One turn moves every row onto another: examples first, then more rows asked
vevas: [ -3   5 -13  23 -32  25 -37  26  -1 -18 -19   6   8   0  16 -24  19 -19
  17  19  10   0 -11   4  15 -21 -26  26  -5 -25  -7 -21  22   8 -32  11
  -6  -6  -5  -8  -3  11  15  -8   5  27 -35   4   2 -25 -17 -11  11   1
 -31  17  -2 -12]
nopup: [-18 -10 -22   0 -39 -13  -5  15  23 -26 -10  -3 -15  -7   7 -31  -3 -11
  10  34 -20  11 -23  12  26 -11 -31 -31 -10  19   2 -14   6  -3  -3   5
  17 -35  15  -1  27 -13  -8 -20  18  23  -5 -16  11   0 -14 -27 -21  -1
   1   1  -5  -9]
kem: [  3 -15  -9  -6 -19   3  10  40   7 -13 -20  21 -26  -9  -3  -7  15  -8
  35  33  11  -2 -25  -7   9  -5 -15  -8  15 -20 -10 -13  17  28  20 -12
  -4 -10  -9  30 -10  24   7  -2   5  -1  11 -13 -13 -19  -8 -21   6  21
 -23  28  19  12]
Fef: [  2  -1  -8   5 -17  12 -12  41 -15  -1  -5   3 -17 -17 -13  15   5 -32
  37  30  33  12  -9   6  48 -13   6 -15 -22   7  13 -25  -3  12 -10   3
  -2 -31  -7  12  34 -18   1 -15  -9  23   9 -23 -12   1 -17 -26  19  19
  -6  13  -4   6]
tefig: [  0 -12 -21  -4 -45   5  18  30  13 -10 -17  -8 -23   4  19 -38   1  -1
   5  32  -2   8 -27   4  40 -27  -8 -16   7  14   6   5  20  -6   8  16
   5 -31  -2   2  25 -11  11  -8   3  25  -5 -22   9  11 -14 -26 -23  -8
 -11   7   0  -6]
vev: [ 13   8  10  25 -26  15 -11   9  11  -4  45  -4 -30  -7  13   1  14 -19
  14  16 -26   9  -7 -23   8 -35   9  14  -6  -2  -3 -25  12  15  -9   6
  14 -25  -1  -4   7  11  24 -37   5  41  19   8  16  12   2 -25  -7   7
 -22  20  10  -6]
roku: [ 13  27  13  19 -15 -14  -6  10  11 -27 -22  10 -11   3  -8   5   3  20
   6  19 -18  19 -20 -32  22 -26  -1  24   9  -5 -16 -41  12  -1  21   7
   2  -4   2   3   8  -5  11 -46  -8   9 -19 -17   5  11   4   4  -2  31
 -13  -5  -4 -24]
zisil: [ 15 -17 -11 -21 -28 -10 -23  22  13  19  13  -6  -4 -14 -30  -1   2   7
   9  45   6   6 -18 -18  26 -30 -14  -2   0  14  -8   5   4  29 -14 -35
  20 -11  17   1  11 -30  19 -17  -2   2  -6 -14  12  -8   7  -7 -20  12
  -9  16  39 -20]
zili: [ 14  11   9  27 -30 -27  -7  24   5 -22 -21  13  15  22 -18   9   6  15
  21  17  -2  20 -11  -7  12 -23   4  24  16  -2   2 -23  23  25 -15  -4
  10 -19  14  12  20 -10 -13 -42  -6   5 -18  -3   1   0  13  13 -16  27
  -5  -8  -3  -7]
Zal: [ 20 -16   6  -1 -10  13 -31   7  20 -29  -3  -9   2   2   2 -19  15  -5
  14  33  27  30 -13   7  38 -16  -5   2  -8  15   4 -11  11   6 -16 -24
  19 -11  44  13  37 -36 -14 -22 -23  15 -12 -14 -25 -28 -11  -9   3  22
 -18  18  20  -3]
nuno: [ -5  -3   1   7 -25  15  -9  37   1  -5  -1  11 -14   1   9  -2   6   8
   2  23 -11 -10 -36   7  16  -9 -33   3  15 -15  -2 -27  17  29  -1 -13
   2 -31 -19  25  -6   9   5 -12 -17  -2  22 -21 -18   1   0 -17   5  50
 -25  21   9  15]
Pura: [ -5   2  12   2  -6  23 -19  28  10 -22  17  -2   0 -15  18  16   7 -10
  21  29  -2 -12 -40   9  -2  -3 -27  18  -7  -6  -8  -6   5  10 -12 -29
  15  10  24  -4  21   9  13 -39 -20  32  -1   8 -25 -14   3 -17  23  -6
  -8  12  34 -17]
bag: [  9 -10   0   8  -8  22 -16  33   3 -24  -6  -5 -14 -29  -2  -2  23 -37
  35  36  22  11  -4   8  44 -19  22   1  -9  -2  24 -30   7  -4   9   7
 -11 -34   0   6  26  -5  16 -13 -16  28  -1 -17 -18 -20 -13 -34  23  18
 -12  26  10   5]
nofu: [  7 -14  -8   4 -28   0 -15  22  -7 -24  16   5 -59 -22  -4 -12  11  -5
   0  14 -23 -15  -8 -17  24  -5  10  12  -2  15 -20 -18   0  -9   2 -34
   1   0  29   1   8 -18   8 -45 -16  12 -24  -8 -10   1   4 -12  10  17
 -20 -14   9  18]
logor: [ 16 -10 -16   3 -14  -3   6  41   8 -29 -15  23 -13  -2   5  16  -2   3
   9  30   0   5 -26  -5  13 -18 -25 -11  26 -11  15 -37   2  41   6 -14
   2 -22  -6  -7   6  11   8 -12   1   5  11 -20  -7  -8  15 -25  12  33
 -25  11  12  29]
tuta: [ 19 -11  17  11 -21   1 -53  18  10 -18 -17  -5  -9   4 -12 -14   5 -21
  27  27  26  23  -9  11  42 -38   2  -3  -7  18   8 -15   7  -7 -13 -18
  11 -19  23  -6  32 -34   3  -3 -29  13 -13 -23 -33 -10  -3  -7  -8  21
 -19  13  15  -8]
leb: [ 23  -8  -5   7 -30   3  -8  22 -17 -13   4   3 -41 -28 -17 -16  21 -12
 -10  16 -27  -2   8 -15  22 -15  -6   4  11   7  -5  -6  18  -3  21 -24
   1 -31  25   4   1 -31  15 -36 -26  18 -32 -25  -3 -19   2  -9  17  -1
 -22  -1  13  15]
dut: [  0 -18 -22   9 -46  -2  -6  11  22 -36  -6 -11 -24   7   4 -37  20 -10
  26  49 -16  11 -31   0  23 -15 -25   1 -23  -1  -1 -10  23   4  10  15
  -9 -20   8  -5  16 -11 -16 -23  13  20 -19  -9  18   0  -5 -28 -14   4
 -10   3 -12 -18]
Lov: [  1  -9  -1   6 -18   4  -5  20  -2 -31   1   6 -55 -34   3   1  11  -1
  10   0 -24 -15  -9 -14  34  -8 -11   9  -5  26  -7 -20   3  -3  -7 -20
  12 -28  33   1  -1   6   6 -47 -10 -11 -20 -17 -10 -29   1 -13  -1  11
  -6   9   0  15]
tebo: [ 17   2  -5   4 -22  -7   2  37   7  -7   5   6 -46 -16  -6 -19  18 -10
  -5   9 -11 -10   1 -18  38 -15 -15  10   8  21 -18  -1  27  13  18 -21
   8 -30  32  14  -1 -13  16 -32  -2   8 -36 -24 -22   9   5 -17  16  14
 -38  11   9  22]
tikis: [ 14   8  14  -3 -36   3 -31  23  18 -14 -35  13  15 -17   6   1   4  23
  44  59  -6   3  -9   0   8 -12 -23  19   6  -3 -27 -10  -3  22 -17   3
  -6 -31  15  11  34 -11   0 -46   7  26  -4  -7 -15   2  -5 -15  19  -7
 -10   3  11  -7]
nila: [ 14 -27  -5  -9 -18 -19 -32  29   1  -3   9 -11   4  -2  -1  21  18  12
   4  22 -15  11 -24 -25  34 -36 -26  16 -17  -2   5   5  -3  23 -24 -24
  19 -20  11   8  30  -3  18 -15   0   6  13 -31  14  -2  -6 -17 -29  17
 -11  27  24  -2]
sulif: [  5 -10  -7 -15  -4   1 -17  14  12  23  -1 -16   0  -9 -14  11   7   3
  -1  50  -4   4 -18 -17  21 -40 -27  12 -11   2  -6  -7 -14  13  -1 -37
  24 -11   0   9   0 -18  14 -28  12  27 -14  -9  26 -27  -1 -18 -18  20
   7  19  27  -5]
sevo: [  6  -1   2  -5  -9  17  -7  31   2 -29  -1   7 -20 -25 -10   0  24 -32
  36  45  33   2 -10   1  26 -10   0   3  -6  15   4 -17   5  12 -11   9
 -20 -27   1   0  25 -13   9 -31 -16  19  17 -23 -27  -7 -31 -31  20  20
  -8  15 -10   9]
Zep: [  8   5  13   4 -20  19 -17  14  13  -8  35 -16 -17  -9   9  10   4  -1
   5   9 -20   0  12  -8   8 -25 -12   2 -19 -11 -12 -32  18  11 -19   5
   7  -7  -2  -5  22   5  18 -31 -23  44   9  26  18   2  15 -16 -18   6
 -27  14  -5   8]
gil: [  7   6 -16  -5 -21   0 -10  34  15   2 -23  20 -26   8   2  -6  -5   5
  22  29   7 -11 -23   4   4 -19 -27   8  14 -26 -18 -19  11  12  -2 -23
  10 -31 -10  19 -30  18   4 -12  -9  14  14 -18 -13 -19  -8 -27   1  30
 -20  10  -4  15]
lelal: [ -7 -27  -9   2 -47  13  -2  17   2 -10  -7 -14 -33  15   1 -36  19 -22
  14  27  -2  25 -37   1  36 -29 -37 -12  -6  -5 -15   1  12  -9  17  18
  -1 -19   6  -8  14 -12   7 -15  -3  21  -1 -13   6  -6  -4 -19 -11 -15
 -21  14 -13  -7]
Lato: [ 22  13  -7  13 -13   2  -8  19  19 -11  39 -10 -17  11   2  -5   7   7
   4  17 -31   0  -7   4   3 -26   5  -9 -25 -15 -22 -15  19  -9  -3  14
   9  -4  -1 -11  22   5  13 -28   3  44  13   9   0   1  11 -21 -21  17
 -15  24  12   3]
tizom: [ 13 -13   2   0  -8   3 -18  15  13   4   5 -10  -3   3 -14  20  21  21
  -1  37 -11   2 -22   3  26 -38 -28  12   4  20  -5   0  -1  27  -8 -22
  13 -19  -3  18  35 -32  26 -20  13   8   0 -21  32 -20  13 -22 -11  30
  -1  15  25  -6]
Mal: [  8 -17   1   1 -10  27 -32  32   9 -12   0   0 -16   1  18  17 -18  -6
  14  12  -6 -20 -35  12  -5 -10 -22  15 -13 -10  -2 -27   4  13  -4 -14
   8 -10  25 -11  22  13  -6 -41 -29  23  -7  13 -20  -3  10  -9  25   1
 -19   7  16 -31]
Kagun: [ -8  -4  13   4   3  33 -22  38  11   1   1 -14 -18 -21  12  23  -1   8
  18  22  -6  -5 -23  10  -7  -1 -21   6 -21  13  -8 -20  -2   3  -9 -11
   7  -8  18   3  39   7   5 -34 -13  16  -5  -2 -32 -17   6 -12  33  -8
 -17  19  27  -8]
vot: [ -2   9 -30  16 -22   7 -43  27  -2 -15 -19  10  -8 -10  -5 -39  19 -16
  12   9  10   4  -4   3  22 -21 -26  17   5 -20   0 -16  16 -14   1   9
   3   6   1   5   9   3  18   7  -3  11 -26   6  -6 -24  -5   1  15  -8
 -26   2  10 -25]
sura: [ -5  -1 -15   4 -25  14 -27  17  -6  -8  -3  17  -6  -4  -6  -7  16 -14
  23  34  20   3  14 -16  29 -17   7  34  10  14 -26 -29  19  -5 -21  -7
   4  -3   9 -27  14 -33  33 -47  11  25 -22   4 -12 -12   6 -11  13  -1
  -6  20  28  22]
Ves: [ 18 -12  20  -6 -23   6 -39  35  10 -11 -37   6   5  -2   0  14  -6   4
  31  36 -17 -11   2   1  -2  -6 -21  11 -19  -4 -18 -18  -3  15  -2   0
 -16 -29  10  12  48  -9   6 -49  15  39 -12  -8  10  -2  -6 -18  12  -4
 -12   1   9 -20]
ziv: [ 21  -7  13   1 -19  11   2  25  -5 -11  -6  -2 -48 -28  14 -11  18  -4
  -3   3 -17   6  -5 -15  24 -11  -4   5   4  30   4   0  25  -2   8 -26
  -3 -17  23 -14  -5  -7  19 -29 -17   0 -33 -28  -6 -15   8  -3 -14  15
 -13   7  24  17]
navu: [ 15  12  14  27 -34  -9 -17   8   1 -25 -23   4   0  18  -6  -2  10   9
   7  22 -16  18 -11 -19   8 -48  -4  -2  17   6   1 -23  23  -8   1  -1
  22   5   1  14   9   6  -3 -43  20  16 -11 -16  -3   2  17   4   8  20
 -32 -17  -3 -10]
rakel: [ -2  10   6  17 -13  -8 -15   6   1 -23 -25  22  10  26  -7  19   8   7
  18  15 -12   8  -6 -15  13 -38 -10   9  15  -3  -7 -29  34  -2  15   8
  11 -14   3  13  22   4 -10 -47 -16  18 -21 -10  16  15   8  -3   6  18
  -7 -13  -8  -9]
Vurol: [  0  12 -20  16 -20   5 -35  18   8 -30 -21   4   3 -11   7 -47  27 -21
  19  24  14  14 -22  -6   5 -16 -18  23  -2 -19   1 -12  30  -3 -23  10
  19  -2  -9  -1  16   1  12  -3 -15  24 -23  15  -6  -9 -24  -7   8  -2
 -16  14  14  -1]
kavu: [ 13  11   1   1 -26   0  -4  23  18  -2  42 -16 -17  -8  -5  -6  10 -44
  20   8 -17  18  -8  -8  24 -27 -10  14  -5 -10   3 -25  22   8  -9   1
  11 -36  -9   3  26  25  24 -40   4  43   5  17  -4  -5  -8 -15 -15  25
  -7  17  11  -3]
fub: [  9   8  13   7 -27  11 -25  42  11 -21 -29  12   6   6   5   5 -19   7
  40  47  -7   5 -18  12   4  -3 -29  11  -6  17 -18 -18   2  20 -17   9
   1 -46  15  22  34 -12   4 -35 -12  29 -12 -23  -5  -2  -8 -12  15  -4
  -9  11  20 -33]
sipot: [ -9   9  -9  -4  -5   8  -5  31  14 -12  34 -13 -23 -10   4  11  20 -18
   4   7  -8  19  -4   1  12 -19   1  10 -15 -10  -5 -24   9  26 -14  -2
   0  -3  -7   9  34  18  17 -32   5  38  22  24  -3  12  16  -9 -16  15
  -8  15   8   9]
Mozak: [ 17  -3  13  20 -29 -34  -9   8   8 -14 -20  -1 -13   8 -15   8  -3   1
  12  15   2  22   0  -5  15 -37  -6  20  36   9   3 -27  19  -6   5  -2
  19 -10   2   6  27  -1   2 -39  13  11 -16   6 -21 -18   7  15  -4  33
 -15 -10 -10  -3]
Tadu: [ 21  -7   7  11  -4   8 -46  19   7 -28  -8  -8 -24  -2   0   6   6 -12
  23  19  31  31   4  14  38 -18  -8   2 -20  13  18  -8  12  22  -6 -20
  23 -24  27  15  22 -22 -14  -2 -22  10 -20 -14 -17 -25   9  -4   4  23
 -19  27  11  -3]
tova: [  1  -6  -9  20 -31  18 -34  27 -15  16  10  27  -5  -1 -12 -24  10 -27
  25  26   1  -7  18 -10  31 -16  -6  20   4   2 -21 -26  -2   1   1   8
  -8 -18   9 -24   8 -29  23 -25  10  22 -29   9   0 -14   3  -9   2  -6
  -4  26  30   8]
rik: [  6  -9  -5  -7 -18 -11 -19   4  -1  15   5 -16   4  -6 -16  20   8  19
  20  23   5   6 -17  -9  20 -46 -32  -2 -22   4  11  12   9  36 -12 -18
  17 -24   5   5  36 -23  22 -10  -3  -6  -2 -30   6 -22   6 -14 -14   9
 -11   9  24  -6]
puf: [ -1  -7  -8  -5 -23  13  -1  30 -12 -20  -8  11 -20  -4  15  12 -11  -7
  27  23   6   2 -16  -3  23  -9 -25 -13  17 -16  -3 -26   2  48  17   1
  10 -28  -7  31  -2   7  17 -10 -16  11  16 -22 -11 -12   1  -9   9  32
 -22  15  29  29]
nid: [ 15 -30 -18  15 -34 -12  17  22   4   4  -3 -25 -19 -11   8 -20  22 -18
  14  34  -7  20 -42   5  33 -14 -32 -11  -3  18 -12  -4  19  -1  -1  22
  10  -5  14  -2   5 -19   7  -4  10  23  -9  -9  19  -3 -10 -14 -11   2
 -22  10  -7 -10]
nase: [ -6  -4 -21  19 -13  20 -51  18  -3   8  -1  19  -2  -3   1  -2   8 -18
   2  24   3 -10  11  -7  18 -34   1  25  19   5 -23 -19   1   4 -16 -10
   6  -3   8 -17  19 -26  18 -27  14  33 -38   2  -2   2 -12  -6  21  -5
  -6   8  28  10]

vev moves to ziv
sulif moves to Mozak
tikis moves to Vurol
Now these:
nid moves to logor
Fef moves to Mal
rakel moves to lelal
tuta moves to fub
dut moves to kem

One turn moves every row onto another: examples first, then more rows asked
kavup: [ 18 -31 -17  21 -14  -8 -15  21  30  13   3   2   5  19  -9 -23  10 -21
  21  19 -38  21  26 -25  -1  23  28  12   1 -27 -22  26  45 -30   4   0
 -21]
parav: [ -1   1  10  14  -3  27   6   9  19  20 -43   8  17  25 -18 -20  47  -1
  24  23  -4  27 -35 -29  -4   6  20  10  23 -26  -9  49  30 -47  -6  30
 -22]
bapu: [ 21  -6 -12   3  12  35  17   8  17  19 -36  11   5  24 -49 -38  44 -37
  18  18 -17  15  -6 -26  16  29  50  19  11 -42 -43  21  68 -48 -20 -10
 -21]
ronu: [ 14 -26 -15  17 -20  -4 -23  23  34  13   4   2   9  21 -12 -21   8 -17
  28  16 -37  28  17 -13   2  18  33  14 -10 -34 -29  24  48 -33  13  -9
 -25]
munu: [ 18  -3 -12   6  15  36  21   6  17  16 -38   6   3  32 -45 -34  42 -42
  27  19 -21  13  -3 -22  17  33  46   6  12 -38 -44  24  68 -42 -20 -11
 -16]
zulod: [ -4  -5 -27  -5  19  -6 -19  -2  16  25 -42   6  24  27 -25 -30  20 -19
  14 -18 -29   8 -23 -22 -12   3  32  -4   4  -9 -10  49  70 -23  30  24
 -16]
muz: [ -5  -1   3  11  -3  28   7   7  21  27 -40  13  13  22 -16 -19  44   3
  23  20 -12  36 -37 -32  -8   5  24  11  27 -27 -20  43  26 -50 -13  33
 -22]
tudes: [ 18  -2  13  24   1  19 -19  28  21  -1  -6  33  24  16 -32 -26  39 -14
  28  -7 -30  14 -18 -54 -14  42  18  10  14 -22 -28 -10  40 -19   2  -3
  -5]
vizos: [ 16   0   4 -23 -19  23  -8  40  20  -2 -29  21  30   6 -32 -31  33   0
  30 -10 -15  36  12 -35 -12  -8  30  19  -9 -40  -6  19  33 -35  17 -16
   1]
Zak: [  8   7   3 -19 -19  26  -2  39  22   2 -31  18  29  11 -38 -28  28   6
  22  -3 -17  41  15 -39 -11 -21  36  10 -14 -32  -7  11  37 -33  11  -9
   4]
kaz: [  8  -9  26  19 -10   8  -8  14  11  29 -37   4  27  -6 -55 -44  18 -30
  18  17 -49  31  14 -37   0  10  35  -8  23 -23  -6   2  53 -20  -1  17
  -3]
sur: [  3  -7  16  20 -11   1 -19  19  10  33 -36   4  25  -7 -55 -40  24 -27
  18  23 -40  39  23 -31   3   6  31  -9  26 -20 -12   4  46 -21  -3  23
  -5]
duk: [  1   2   6  10  -2  25   4  14  18  24 -39  13  13  25 -25 -27  49   5
  23  23  -8  33 -39 -30  -7   5  24  12  28 -25 -20  46  34 -55 -11  32
 -24]
kup: [-13   8 -25   0 -23  12   7  15  -2   4 -43  24   0  47 -28 -30  20 -27
  26   0 -28  16  -5 -44 -28   9  41   1  31 -19 -29  19  77 -14  21 -29
 -36]
daz: [-13   5 -34   1 -14  17   5  24 -14   6 -50  21   2  38 -33 -35  26 -26
  27  -7 -26  17  -9 -41 -28  17  44   2  30 -17 -27  26  70 -20  21 -28
 -37]
dabik: [ 13   2  11  32  -3   5 -15  27  21  -9 -11  34  20  16 -24 -24  34 -14
  24  -2 -20  17 -15 -52  -9  47  24  10  16 -22 -31  -5  39 -19  10  -1
  -4]
bofe: [-12  -5 -18  -8  19  -8 -11   0  17  20 -31  10  22  19 -30 -36   7 -22
  14 -16 -27   4 -22 -22 -13  -2  30   5   4 -10  -6  44  70 -23  29  30
 -22]
liv: [-13  -7 -17  -4  17  -3 -15  -5  17  22 -38   6  22  23 -26 -30  12 -20
  15 -19 -23  12 -21 -19 -15  -1  29  -2  -5 -19 -10  41  70 -23  30  33
 -20]
vame: [ -7  -6   0   7   2  31   6  10  16  14 -46   7  15  29 -25 -22  45   9
  20  22 -11  27 -33 -30 -11   8  26  10  28 -24 -17  51  26 -55 -10  31
 -23]
Befo: [ -8  10 -26   4 -21  17   9  26  -3  10 -48  19  -1  50 -30 -31  23 -31
  31  -2 -24  17  -5 -44 -23  12  37   2  25 -17 -20  23  75  -9  16 -36
 -34]
tusa: [ 17   2  15  23  -3   9 -22  26  22  -4 -22  31  22  15 -32 -34  39  -8
  33 -14 -22  12 -12 -53 -15  45  15  10  14 -16 -25  -8  36 -19   5  -3
  -8]
zov: [ -4  12 -29  -1 -21  17   5  21  -1   4 -47  21   3  47 -30 -31  19 -28
  26  -4 -28  12  -5 -50 -23   9  43   9  27 -21 -25  21  72 -17  23 -25
 -41]
Nuf: [ 20  -6  -8   4  12  34  16   4  14  17 -38   6   8  31 -46 -28  44 -41
  19  15 -22  18  -4 -25  14  29  47  15  14 -44 -47  26  72 -41 -20 -10
  -8]
fofe: [ 25  -6 -19   5  11  41  16   0  16  19 -43   5   5  31 -44 -36  49 -37
  16  15 -16  14   2 -25  12  30  47  10  16 -42 -37  29  72 -47 -12  -5
 -11]
mem: [  3  -9  16   9 -14  -3 -12  22  10  36 -36   5  24  -7 -55 -40  26 -27
  14  26 -45  31  27 -33   3  12  38 -10  20 -18  -3   6  53 -25  -2  12
  -6]
lilas: [ 11 -29 -19  18 -19 -11 -17  20  29   5   3   4   9  28 -17 -23   7 -18
  27  24 -41  30  22 -26  -1  21  27  11  -1 -37 -26  25  50 -32  11 -10
 -21]
bule: [-12 -10 -16   1  16  -3 -15  -4  13  20 -38  11  23  18 -28 -28  14 -23
  11 -15 -23  12 -20 -17 -12  -4  30   1  -3  -8   0  48  72 -22  27  28
 -20]
nize: [  8   5   1 -25 -17  25  -7  33  25  -3 -22  23  34   8 -35 -29  28  -2
  29 -12 -14  44  16 -35 -13 -12  33   9 -10 -32  -4  14  37 -33  23  -5
  -4]

zulod moves to daz
tusa moves to mem
Now these:
bofe moves to Befo
zov moves to munu
kaz moves to Zak
Nuf moves to muz
nize moves to lilas

